Z: rows in 3 groups, each row roughly a mix of its group's directions (one row in no group):
Z (100 x 10):
+0.73  +0.74  +3.37  -2.81  -2.13  +1.95  -0.14  +2.64  +2.55  +1.18
-0.48  -0.99  -2.36  -2.65  +1.26  -0.80  +3.43  +1.09  -1.23  -3.61
-1.38  +0.22  +2.18  -0.92  +1.09  +3.55  +0.16  -3.23  +0.03  +3.43
-1.26  -0.57  +2.20  -0.55  +4.91  +0.79  +0.16  -3.25  +1.06  -0.34
-1.46  -0.44  -3.09  +2.38  +2.54  -2.28  -0.12  -3.37  -1.35  -1.08
-1.99  +0.44  +0.81  -1.87  +2.66  +1.61  +1.39  -3.10  +1.03  -3.60
+3.67  -2.78  +0.63  +2.25  -1.33  +0.07  +0.23  -3.16  -2.24  +0.14
-1.87  +0.82  +0.91  -3.30  -1.70  -3.32  -0.84  -0.64  +3.43  -0.91
+2.83  -2.73  +1.50  +1.99  -1.21  -2.28  -3.44  +0.51  -1.30  +1.21
-3.25  -0.12  +0.45  -0.68  +3.25  -1.47  -0.88  +1.19  +2.13  -3.58
-2.85  +0.43  +0.07  -2.27  +3.20  +0.20  +2.03  +0.74  +0.23  -3.89
-1.67  -0.02  -2.17  -2.07  -0.72  +1.36  -1.53  -3.48  +3.48  +1.69
-3.07  +0.76  -1.02  -0.23  +4.63  -1.02  +0.17  +1.07  -2.35  -1.82
+4.71  -0.97  +1.32  -2.10  -2.59  -0.07  -0.67  -1.65  +0.72  +1.96
-1.50  -1.76  +3.20  -0.09  +3.31  -1.68  -1.29  -2.62  +2.11  -1.10
-1.10  +1.38  -1.23  -0.28  +2.42  -0.46  -0.71  +4.42  -3.50  +0.69
+1.21  -1.34  +3.66  -1.82  +0.95  +1.62  +2.46  -3.59  +1.07  -0.03
+3.05  -2.14  +0.51  +1.08  +1.22  -2.79  +0.21  -4.04  -1.59  +0.15
+1.83  -1.13  +0.84  +2.05  -2.12  -2.46  +0.53  -1.33  -4.58  +0.67
+1.54  -1.71  +1.90  -0.53  -1.11  -2.16  -0.80  +0.89  +4.43  -2.72
-2.31  +1.56  +1.61  -3.62  -2.44  -0.14  -0.79  +0.18  +3.67  +0.09
-2.84  +0.32  -0.21  -1.71  -0.45  -2.53  -3.35  -0.45  +3.74  -0.61
-1.33  +1.11  +1.09  -2.39  +2.14  +4.61  -0.26  -0.97  +0.74  -2.50
+0.53  -0.96  +4.63  +0.82  +0.54  +1.74  -1.50  -1.52  +3.04  +1.77
+2.72  -1.67  +1.66  -0.60  +1.95  -2.16  -1.63  -4.19  +0.93  -0.82
+3.60  -0.29  +3.45  -0.47  -0.27  -0.84  -1.20  -0.81  +1.51  +3.63
+4.25  -1.71  -1.78  +1.51  -0.48  +0.12  -0.17  -2.81  -0.91  +2.86
+2.57  -0.92  +0.56  +0.00  -3.60  +0.70  +0.49  -2.14  +2.04  +3.65
-2.23  +1.04  -2.45  -1.68  +0.66  +0.62  -1.92  +2.15  +4.19  -1.39
+1.30  -0.99  +1.51  +0.82  +4.56  -1.87  +1.67  -1.67  -1.96  -2.05
+0.63  +0.36  -1.69  +2.86  +0.04  +1.32  -2.01  -2.76  -4.30  +0.30
+4.29  -1.98  +2.78  +0.98  -0.17  -1.03  -0.75  -2.80  -0.63  +1.61
-1.22  +1.49  -3.64  -0.57  -2.93  -0.88  -0.31  +3.20  -2.52  +0.51
+2.12  +0.47  -1.39  +0.21  +4.48  +1.26  +1.35  -3.34  -1.18  +0.92
-2.84  -0.30  -3.78  +2.53  +1.78  +1.49  +2.14  -1.59  +0.20  -1.47
+3.44  -0.14  +0.46  +0.95  -3.49  +1.05  +1.59  -0.34  -2.77  +2.64
-2.54  +0.72  -0.02  -0.83  -3.18  -0.21  +1.16  +4.18  -0.84  -2.51
-0.23  -1.16  -0.45  +1.44  +3.10  -3.82  -1.81  -0.86  +1.72  -2.93
+1.27  +0.02  -3.04  +3.89  +0.11  +0.44  -0.97  +1.19  -3.37  +1.89
-2.68  +1.25  -2.80  -1.88  +0.22  -0.83  -1.96  +4.13  -1.10  +0.78
-1.65  -0.96  +3.96  +0.48  -0.02  +0.89  +0.77  -2.11  +3.38  -2.59
-5.15  +2.41  -2.18  -0.98  -0.34  -0.20  -0.40  +1.38  +0.88  -1.60
+0.29  -0.56  +1.13  +1.69  -4.23  +0.63  -2.02  -0.81  +3.94  +0.67
+1.61  +0.00  -3.78  +2.72  -1.25  -0.57  -0.23  +0.96  -3.06  +2.65
-1.51  +3.23  +1.86  -1.02  -3.23  -0.25  +0.89  -0.62  +3.79  -0.55
-0.01  -0.78  +0.96  -2.17  +4.45  -1.78  +2.73  -0.45  +0.61  -2.51
-2.16  +1.46  -0.09  -3.32  +3.79  -0.53  -0.25  +2.69  -1.70  -0.94
+1.05  +0.41  -3.94  +0.92  +1.09  -0.33  +1.86  +3.50  -2.46  +1.70
-1.82  -1.06  +2.75  -0.13  +2.56  +0.07  +0.67  -3.36  +2.57  -2.58
-1.06  +0.01  +0.96  +2.07  +4.77  -1.83  -1.32  -1.73  -1.51  -2.02
-1.29  -0.78  +1.31  +0.62  +1.23  +0.92  +1.22  -5.52  +1.75  -1.35
+2.05  +0.51  +1.36  +0.70  -3.85  -1.17  -3.67  -0.62  -2.33  +1.13
-1.80  +2.59  -3.18  +0.33  +1.42  +1.59  +0.03  +4.08  -0.86  -1.18
+4.04  -2.34  -0.20  +2.57  +0.77  +0.83  +0.89  -1.98  -2.78  +1.17
-3.04  +2.15  -2.08  -2.54  -0.81  +0.97  -0.31  +3.79  +1.01  -1.36
+0.04  +1.91  -0.11  -2.16  +0.77  +5.04  +2.32  +0.10  +1.95  -0.04
+3.53  -2.51  +2.37  +2.44  +1.21  -0.03  -0.01  -3.17  -1.31  +0.21
-0.32  -0.51  +0.26  -1.67  +2.33  +1.56  +4.34  +2.41  +2.77  -0.40
+0.47  +0.88  -1.49  +0.37  -3.06  -1.02  +1.04  +4.63  -2.19  -1.59
+4.15  -1.48  -1.97  -0.23  +0.38  +1.64  +0.36  -0.99  -3.22  +2.43
-3.27  -0.06  +2.65  +0.02  +0.52  -3.17  +1.21  +1.60  +0.65  -3.32
+2.32  -0.20  +0.13  -4.90  -2.30  -1.84  +0.17  +1.68  -0.31  +1.56
+4.61  -0.79  -0.93  +1.73  -1.18  +1.96  +0.48  -1.46  -0.66  +3.13
-2.28  +1.34  -0.71  -2.22  +3.98  +0.48  +0.43  +3.35  -1.66  -0.97
+2.05  -0.29  +1.01  -0.69  -0.89  +0.28  -0.24  -4.25  +4.31  +0.41
-1.41  -0.50  -0.20  +1.38  +3.51  -2.37  -1.76  -0.54  +2.71  -3.27
+2.40  -0.73  -2.42  +1.74  +1.24  +1.78  +0.90  -3.12  -3.47  +1.04
+2.09  +1.18  -4.70  -0.95  +1.78  -0.90  +1.64  +1.56  -1.85  -1.49
-2.30  -0.20  +0.52  -3.04  +2.07  +0.05  +1.22  +1.01  +4.42  -1.53
+2.34  -0.30  +2.88  +2.91  -0.01  +3.22  -0.16  -2.29  -2.02  -1.24
-1.49  +1.05  +3.17  +1.85  +3.10  -0.11  -0.79  +2.64  -2.77  -1.35
+3.92  -2.46  +1.97  +2.35  -1.28  +1.16  +0.60  -2.43  -1.01  +1.55
+0.05  -0.15  -0.47  -1.36  -2.74  +2.55  +1.26  -3.97  +3.16  +0.38
-1.83  +2.33  +1.85  -2.33  -2.54  -0.48  -0.10  +4.25  -0.83  -0.71
-1.63  +0.04  -3.15  +1.37  +3.96  -2.26  +0.62  -1.15  -1.78  -1.84
-3.84  +0.21  -0.40  -2.67  +0.48  -2.86  -2.25  +2.32  +0.94  -1.31
+1.71  +0.37  -3.93  +2.15  +0.35  +2.59  -0.01  -1.79  -0.68  +3.14
-3.85  +0.41  -1.16  -2.07  -1.35  -1.04  -2.93  +3.15  +1.08  +0.61
+0.00  +1.42  +3.08  -0.03  -2.88  -0.27  -1.39  -1.92  +4.20  -0.67
-1.07  +0.21  -0.79  -1.52  -1.55  -4.20  -1.07  -2.32  +3.57  +0.41
+0.56  -1.54  +3.81  +0.82  -0.21  +0.67  -0.63  -4.51  +1.94  -0.85
-2.49  +0.38  +0.80  +0.79  -3.47  -0.18  -1.06  +3.41  +2.33  -2.38
-3.00  +0.95  +3.14  +0.77  -3.03  +0.91  -2.70  -1.97  +0.89  -1.12
+2.64  -0.21  +0.12  -1.78  +3.99  -2.40  +2.37  +2.07  -0.53  +1.22
-3.26  +1.27  -1.12  -1.81  +2.92  +2.86  +0.59  +0.79  -1.83  -2.40
+0.41  +1.13  -0.68  -2.50  +0.83  +4.88  +0.33  +1.21  +2.84  +1.13
-3.05  +2.08  -2.37  -2.70  +1.72  +0.90  +3.34  -0.21  +0.99  -1.04
-3.52  +0.33  -0.39  +0.06  +0.34  -2.93  -0.26  +4.07  -2.06  -1.15
-2.19  +0.71  +3.52  +0.05  +0.55  +1.12  -3.09  -2.10  +2.97  -1.20
+1.24  +1.52  +0.70  -1.44  -1.03  +5.23  +2.01  +0.34  +1.28  +1.71
-1.49  +1.35  -2.86  +0.53  +2.34  +0.01  -0.76  +3.96  -2.62  -1.56
+0.16  +0.09  +0.14  +0.23  -5.41  +2.05  -0.50  -0.69  +2.67  +1.44
-4.84  +2.40  +0.46  +0.34  +0.78  +1.27  -0.47  +2.52  +0.84  -2.12
-0.61  +1.16  +1.74  -2.27  -2.30  +3.08  -0.04  +3.73  +2.20  +0.40
+0.23  +0.09  -2.41  +1.08  +2.96  +4.16  +1.92  -0.01  -2.58  +0.30
+1.96  +1.36  -2.51  -3.06  -1.70  +0.30  +0.91  -3.69  +0.95  +1.96
-0.40  -1.77  +2.48  -1.74  +4.55  -2.80  -0.92  -1.15  +0.01  -0.63
+0.73  -0.15  +3.77  -0.88  -4.00  +2.26  -0.78  -0.29  +2.14  +1.28
+4.63  -2.19  -0.69  +1.15  -0.21  +0.28  +1.15  +1.09  -3.55  +0.46
-1.75  +1.94  -0.54  -3.17  -1.86  +0.72  +1.26  +2.60  +3.31  +1.78
which group is each row in? (one row of each group first):
+1.15  +0.86  -1.43  +3.55  -0.38  +1.49  -1.94  +2.58  -2.10  +3.11
<115>
+2.02  +0.18  +1.81  +1.85  -1.02  +3.01  -2.39  -2.73  +2.99  +0.72
<33>
+0.59  +2.43  -2.76  -0.81  -0.38  +2.30  +1.27  +4.50  -1.32  -0.09
<9>

-2.36  +0.13  +2.18  +0.39  -1.21  +3.85  +1.25  -1.00  +3.77  -0.10
<115>
-1.88  +1.50  -2.98  -0.50  +2.74  +3.49  +2.72  +0.14  -1.18  -0.35
<33>
-1.00  +0.76  -1.60  -1.48  -4.50  +0.11  -0.50  +4.07  +0.02  +0.31
<9>
+2.77  +0.96  -1.00  -0.92  -2.36  +2.62  -1.69  +1.94  -2.03  +3.14
<33>
+1.12  -0.55  -0.26  -2.48  +3.45  +1.26  +1.40  -4.18  +1.64  +0.28
<9>
-2.63  -1.25  +1.69  -1.36  +2.12  -1.69  -2.42  -1.78  +1.64  -3.37
<33>
+0.11  -2.61  +1.68  +1.51  +0.10  -4.54  -1.49  -2.85  -0.20  -0.79
<9>
-0.31  -0.86  +3.57  +1.77  -0.48  -0.07  -2.50  +3.56  -2.33  -1.50
<33>
-0.02  -0.30  +2.20  -2.84  +1.44  -2.25  +4.70  -0.03  +1.15  +0.24
<115>
-1.97  -1.17  -1.64  +2.13  +2.43  -1.81  -1.77  -3.91  -0.82  -1.68
<33>
-0.74  +0.39  +0.13  -0.57  +2.96  -0.85  +0.80  +1.33  -5.40  +1.22
<9>
